The rows below fall into families. The same turns and mirrors carry the whole set onto itself and the rows of a family onto each other. For each named row, which other rows are in its family? Write them in the order they are listed.
These 30 rows form 5 families of 6 rows each.
J_436: [ 17 -18  26   7  10  12 -16  -1   1  61 -12   7 -26  -9]
J_978: [  2  -3 -28  -2 -21  18 -52  -4  18  -2  -3  -8  12  21]
J_246: [ 26 -18  28   1   8  21  10 -16   6  47   8  11  -8 -18]
J_416: [  3   6  -2  -8   1  18 -27   3  45  19  11 -11  15  46]
J_960: [-13 -20 -19   3  43   1 -27 -44 -28   9 -12  15   9  30]
J_793: [  3  12 -27 -28   0  14 -24  12  26  12  26 -10  22  16]
J_41: [ 10  -4 -19 -15 -19  17 -38  14  21  -4  14  -5  22  13]
J_304: [  4   3 -33 -26   9  23 -22  -1  30   5  21 -22  22  12]
J_584: [ 18  -2  20   0  17  17  -3   4  -4  64 -18   5 -19 -13]
J_542: [ 22 -13  26  27  31   6 -12  -2  -5  53  23  11   7  -7]
J_743: [  4  12 -25 -20 -21  21 -26   4  19   2  21   6  22  10]
J_565: [ -8 -29  -9  -2  32  -5 -25 -22 -34   8 -43   4  11  14]
J_284: [-19 -16 -14  -4  25   1 -17 -41 -35  16 -28  26   5  14]
J_837: [-11 -32   1   0  55  29 -30 -28 -21  -1 -21   6   2  23]
J_333: [-17 -18  14 -26  52   2 -31  -9 -18  -6 -13  23  18  23]
J_555: [ 35 -23  30   2  13  16   6  -1   5  42  -5  -4  -2 -19]
J_827: [ 23 -15  37   4   8  10   1 -12  -1  56   1  17 -12  -3]
J_717: [  1  -7 -20 -21  -7   9 -39   5  33   9  32  -7  13  21]
J_351: [ 15 -14   5  13  -5   1 -20  -6   2  56   1  11 -25 -21]
J_841: [ -5 -19 -21   1  51  -1 -24 -29 -31   4 -25   1  16  27]
J_560: [25 -9 23 25 35  6 -8  5 -7 53 17  7 13 -9]
J_734: [ -7 -23  -4   6  56  17 -36 -20 -26  -2 -19   9   9  34]
J_211: [-21 -14  13 -26  50   4 -27 -16 -18  -2  -7  31  16  22]
J_143: [ 33 -13  35   1  17   8   4   5  -3  52 -12   1  -2  -6]
J_799: [-15 -14  -6  -5  58  35 -15 -33 -25   5 -19  14   5  19]
J_319: [ 23   0  -1   7   8   3  -9  13  -3  55 -16  -4 -11 -26]
J_261: [-14  -6 -10   1  55  22 -24 -31 -29   4 -11  21  10  33]
J_230: [  0 -10 -27 -21   0  20 -32 -12  35   4  30 -14  12  17]
J_831: [  0  24 -38 -11 -15  26 -32  -6  11   7  -3  -1  20  16]
J_561: [  1  16  -6 -12   4  21 -19   2  42  22  11  -8  19  45]

Same family as J_542: J_416, J_333, J_560, J_211, J_561
Same family as J_304: J_246, J_837, J_555, J_799, J_230
Same family as J_743: J_436, J_960, J_41, J_584, J_841

The rows below fall into families. The same turns and mirrors carry the whole set onto itself and the rows of a family onto each other. For each named row, which other rows are in its family? Write them in the order they are listed.
These 30 rows form 5 families of 6 rows each.
J_862: [ -8 -30   7 -20   8 -20  10  22 -47 -24 -13  -2 -60  12   9]
J_605: [-46  10 -24 -31  25  16  17   9 -10  11   1  28 -46  -7  -3]
J_449: [-48  -7  -1 -30   5  12   3  -6  -8  12 -18  36 -46 -25  -1]
J_217: [  1 -11  -8  -2  -9 -23  28  12  13  49  -5  23 -35   0 -20]
J_119: [ 11 -38  20 -12   2 -32   1  23 -32 -16   6   1 -61   5  28]
J_414: [  0 -14  -5  -6 -17 -22  22   1  30  41  -3  28 -34 -12 -10]
J_528: [-23 -13 -52  23   8 -46  15  18  -9 -15  -5  16 -49 -24   7]
J_795: [-38 -27 -36  27  16 -37  16  -4   7 -20 -23   7 -29 -10  -2]
J_578: [  7 -26  -2 -12 -11 -38  23  19  23  31 -11  11 -37  -5 -19]
J_231: [-22 -16  30  22  -7  -3   8  -8 -11 -26  18  11 -20   3  39]
J_552: [ 10 -15  -9  -7   0 -28  30  -6  24  39  15  17 -25   4 -16]
J_291: [-20  -1 -19  -4  27 -38 -24   3 -10   1  42   3 -39  34  11]
J_34: [-28 -14  21  13 -20   1   3  -7 -19 -17  10  10 -16  16  42]
J_237: [ -9   4 -14  -5  36 -44 -15   2 -16   0  32 -10 -39  23  28]
J_430: [  2 -20 -13 -16 -26 -36  20  15  14  31  -6  23 -42  18 -18]
J_95: [-35 -18  26   4 -13  -3  25  -1  -1 -12  15  24 -10  25  29]
J_639: [-35   3 -19 -23  12   6  17   7  -7  16 -20  29 -59 -35   7]
J_189: [ -9  -6  -6 -23  28 -35 -16  12 -17  25  40   7 -22  19  27]
J_530: [  3 -46   5  -8  -5 -29   9  21 -22 -35  13   2 -67   0  12]
J_26: [-21  -9 -44  26  17 -41  12  -2  12   3  -4   2 -41 -31  -1]
J_285: [-44   0 -15 -16  21  11  10   0  -2  17 -14  34 -62 -22  -7]
J_800: [ 11 -34   7 -10   4 -12   3  28 -32 -27  10  -4 -62  13  20]
J_680: [-26  -6  34   8 -18  -6   6 -15   6 -12  18   9 -15  19  28]
J_258: [ -8 -28  18 -23   1 -14   9  39 -33 -29  -5   6 -61  -1  27]
J_424: [-40 -23 -41  28   9 -43  21   8  10   5  -8  12 -49 -24   1]
J_504: [-14  10   1 -10  25 -26 -20  -1 -25  10  45   2 -39  18  35]
J_269: [-40 -10 -36  29  11 -29  27  -3  14 -21  -8   4 -41 -24   5]
J_167: [-39  23 -17 -31  18   4   2   7  -2  24 -12  33 -53 -12   3]
J_896: [-28   4  18  16  -7   5   8 -23 -22 -21   5  24 -19   8  31]
J_173: [-15 -14  -3 -13  29 -26 -20  -1 -11  10  39  -4 -32  29  37]

Same family as J_231: J_119, J_414, J_639, J_26, J_504
Same family as J_800: J_217, J_34, J_285, J_424, J_173
Same family as J_680: J_578, J_237, J_258, J_269, J_167

The rows below fall into families. The same turns and mirrors carry the whole set onto itself and the rows of a family onto each other. For each named row, which other rows are in its family? Write them in the order they are listed.
These 40 rows form 5 families of 8 rows each.
J_638: [ -3  23   8  12  34  44  13   2  31 -18   2  -6 -14  13  13  12 -20  12
   5 -24  -5  24  -9  12 -14  19  -4 -23  54  21]
J_803: [ -3   0  17  20  43  19  24   5   6  10   8   8 -23 -17   8  14  -6  -5
  32  -5 -19  -4  12  -5 -24   9 -19 -43  43   0]
J_73: [ -2 -21  15  12  43   0  15 -12   0  24 -17   2 -41  -6  13   2  -4  17
  25  25   3  17  14 -21 -21  12 -15 -20  41  -9]
J_625: [ -2  36 -17 -17 -30 -22  -3  16  -3 -14   9  19  14  -2 -35  -2  14  -8
  -8   3   3  20   7   2   6 -11  25  33  -7  11]
J_491: [ 13 -10 -24 -17 -39   0  -5   8  -3 -35  -5  13   1 -18 -18   3 -27 -19
  23  -7  37 -26  20 -11  15 -12   3  20 -12 -23]
J_702: [ 14  -6 -25 -11 -52   0 -15   6  -6 -26  -7   6  18  -6 -13   1 -16 -31
  10   0  23 -14  34  -9  14 -15   1  28  -6 -16]
J_484: [-12   3 -36 -16 -46 -12 -17   5  -7 -18   4  23   4 -18 -36   7  -1 -23
   1 -11  33   0   8   1   4 -12   8  22  -5  14]
J_537: [  0  22  -5  30  37  32  14  -7  33 -12   2   1  -9  13   5  22 -30  15
  19 -19  -4  25  -9   4  -4   5 -16 -35  45  15]
J_181: [-22  -2 -30  -6 -36 -15 -11  18   4 -19   7  24  10 -28 -31  17   7 -15
  -3 -16  34   6   6  -4   4 -10  22  27  -7   7]
J_654: [  0   3  23  12  37  14  31   6  13  -1   0   6  -1 -20  14  21 -18  -1
  21   1 -36  -2  16  -3 -10  24 -24 -44  35  -7]
J_363: [  1  27 -15 -18 -17 -30   5  11  -1 -12   9  18  24  -7 -24   8   1   2
 -10   5   2  21  21   3   3 -15  41  41  -6   6]
J_509: [ -4  -6  -5  32  27  30  -2 -21   3  13 -14 -12 -38  18  23  20 -36  23
   8   1  20  35  -5   6 -16   5 -18   5  40  14]
J_4: [  2  -4 -23  -8 -37   2 -10  10 -12 -21   8  14   0 -17 -17  -1 -26 -24
   6   0  39 -27  37  -6  24  -4 -12  32  -2 -20]
J_283: [  4  -3  10  19  24  46  14   5  19 -12   8  -5 -24  21  17  17 -30   6
  21 -22 -11  15  -2  10 -18   7  -8 -35  51  20]
J_460: [ -4   4  13  10  42  14  20  -5  24  10  11   1 -12 -17  19  26 -20   5
  38   3 -35  -4  15 -14   0  20 -16 -38  25  -4]
J_726: [ 35  27   2  -1 -30   4   9  19   8 -20   5   9  30   8 -10   1 -11 -16
   6  17 -14  -3  34  -2  11   0  18  33 -12 -30]
J_771: [ -8  -2  20  16  33  19  19  -2  22  -1   2 -10 -13 -10   8  21 -11   0
  28  -2 -30   4   8  -7 -17  15 -26 -50  40   2]
J_327: [ 27  21   3 -11 -25   2  -2  31  -1 -16  15   8  24   6  -9  -6 -20 -17
  -3   9  -4 -10  38   1  28  -6   5  38  -6 -25]
J_861: [ -3  10  11  15  28  38   9 -11  28  -7  -7 -17 -23  18  14  10 -24  12
  16 -19  -7  25   0   9 -18   7 -15 -33  52  22]
J_865: [  1  30  -5 -23 -15 -18  -1  31   3 -13  16  26  21  11 -33  -5  -6   1
  -9   6   0  24   1  11  24  -1  25  37  -3   9]
J_749: [ -1 -31  13  14  37   6   8 -14   4  23 -12 -14 -32 -15   9  13  -9  11
  28  25 -14   8  10 -13 -28  15 -20 -24  34  -2]
J_145: [  8 -21  -3  13  27  28 -11 -21  16  14 -13 -11 -49  19   9   5 -23  24
   7   4  30  28 -10  10 -22  14  -7   1  40  13]
J_958: [  1  42 -10 -16 -21 -12   6  13   4 -15  11  29  14   4 -30   5   5  10
 -16   2  -2  32   3   7   6  -5  32  26 -14  10]
J_191: [  3 -31   9  16  34  17  -1 -28   6  33  -9  -1 -41 -18  16   7 -18  17
  32  28  -7   5  15 -12   0  21 -11 -13  25  -8]
J_160: [ 12 -14 -30  -6 -44   5 -11   7  -1 -12  -6  12  11 -18  -2   2 -22 -36
  16  -1  34 -22  32  -9   9   0  -2  28  -4 -27]
J_215: [  2  -6  14  21  42  15  13  -3  27  11  10  10   0 -18   3  21 -13  -3
  23  13 -31   6  12 -16  -3  18 -15 -46  44  -9]
J_546: [ 11 -39  11  11  30  -1   7 -15  -2  30 -15   0 -36 -14  11  13 -20  12
  23  30  -1   3  16  -7 -17  18 -24 -20  23 -17]
J_427: [ -7 -13   9  19  22  40 -11 -25  16  20 -18  -8 -44  12  16  10 -27  28
  22  -3  19  35  -3   4  -6  20  -3   4  40  15]
J_557: [ -1 -34  11  23  31  13  -5 -18  -3  38  -5  -2 -29 -14  18  19 -19   5
  11  34  -7  17  16 -13 -14  17 -16  -7  39 -11]
J_855: [ 23  28  -6 -11 -35 -10  -1  18  -3 -24  -3   2  29   8 -14  -9   1 -15
   1  13  -6   5  32  -6  16 -12  17  39  -9 -19]
J_142: [  3 -20   3  15  32  25  -2 -24   9  18 -21 -24 -41  15  14   2 -24  22
  17   8   8  28  -1   3 -25   7 -10  -7  46  17]
J_961: [  2  -8 -21   9 -55   3 -14   5  12 -29  -2  15   7  -9  -9   1 -10 -35
   5 -10  30 -13  26   3  20 -15   3  24  -8 -22]
J_656: [-13  23  15  13  30  38   9  -3  35  -3   4  -5 -14  13  18  29 -29  18
  27 -27  -9  25  -5   3  -5  21  -9 -21  40  18]
J_195: [  6 -23   7  11  25  27   4 -12  10   2 -18 -10 -42  32  20   6 -29  28
  15  11   9  35   2  -8 -15  10  -5 -11  51  11]
J_780: [-21   2 -41 -21 -35  -8 -13  -1  -6  -7   1  32  -6 -24 -22   7  -5 -11
  -7 -14  47  14   0   2   5  -2  13  19  -5  14]
J_79: [ 25  21  -8  -4 -36 -12   2  -1   5 -20   0  10  22  12  -3  -6 -14 -19
  -1  13  -1   2  41   9  20 -21  23  38  -9 -23]
J_811: [ 24  30   7 -13 -36  -3  11  26  -6 -31   1  -1  12   4   2  -1 -17 -12
   6   4  -3  -6  30  -4  15  -9  10  39 -15 -34]
J_369: [ -2  39  10 -30 -26 -13   0  22   0 -10  12  23   2   0 -21  -8   2  -7
 -13   2  -4  23   5  10   6  -3  34  42   0   2]
J_386: [-12  -1 -21 -34 -31 -11 -15   5   2 -14   6  36  -7 -22 -42  -4  -6 -15
   4  -8  34   4  -4   5   6  -7  27  21   4  14]
J_486: [-22   4 -30 -18 -28 -16  -8  10  -6 -21   7  32  -4 -15 -41   0 -10  -6
   1  -3  44   7  -1   5  18   3   5  31   3  13]

Same family as J_327: J_4, J_460, J_865, J_191, J_427, J_656, J_486
Same family as J_958: J_638, J_654, J_726, J_145, J_160, J_546, J_780
Same family as J_181: J_803, J_73, J_363, J_283, J_961, J_195, J_79
Same family as J_142: J_625, J_702, J_484, J_771, J_861, J_749, J_855

